Here are the same points, seen from different sides; a view may also be mirrored.
A view may leave some points out, and in a few views one point is out of place. Which views, in the order they come, and which point in each? Write no view if none.

Scene 1 (6 views)
A:
  Subop [-6 22 40]
  Pato [16 30 36]
  Madun [-1 53  2]
  kitot [ 7 44 22]
  Rirov [11 42  8]
  peve [-6 40  5]
  kura [-6 51 12]
B:
  Subop [-2 17 22]
  Bib [-7 14 16]
  Madun [-33  15 -14]
  Rirov [-26   8  -6]
  kitot [-14  28  -7]
  kura [-26  16  -4]
  Pato [ 5 37 -7]
C:
  kitot [  9  -5 -21]
  peve [-11 -14 -20]
  Rirov [-13  -9 -26]
  Madun [ -7 -17 -34]
  Subop [ 6 13  3]
  Bib [ -7  17 -12]
  kura [ -6  -6 -30]
  Pato [23  0 -6]
D:
  Pato [-15   7   6]
  Subop [ -9 -12  -7]
  peve [ -8 -22  32]
  kitot [-5 -3 23]
  Rirov [  0 -23  32]
  Bib [  7 -20   4]
  kura [  3 -15  32]
E:
  Bib [-12  29  29]
  kitot [-29  11  16]
  Subop [-17  40  12]
  Pato [-26  23  -3]
  Rirov [-34  12  37]
  kura [-30   7  32]
F:
  kitot [-7  0  7]
  Rirov [ 7  8 -8]
  kura [ 4 11 -1]
  Madun [-3 17 -9]
  peve [  2   3 -11]
  Bib [18 -9 12]
Views with a point moved: A, B
  moved in A: Rirov
  moved in B: Subop
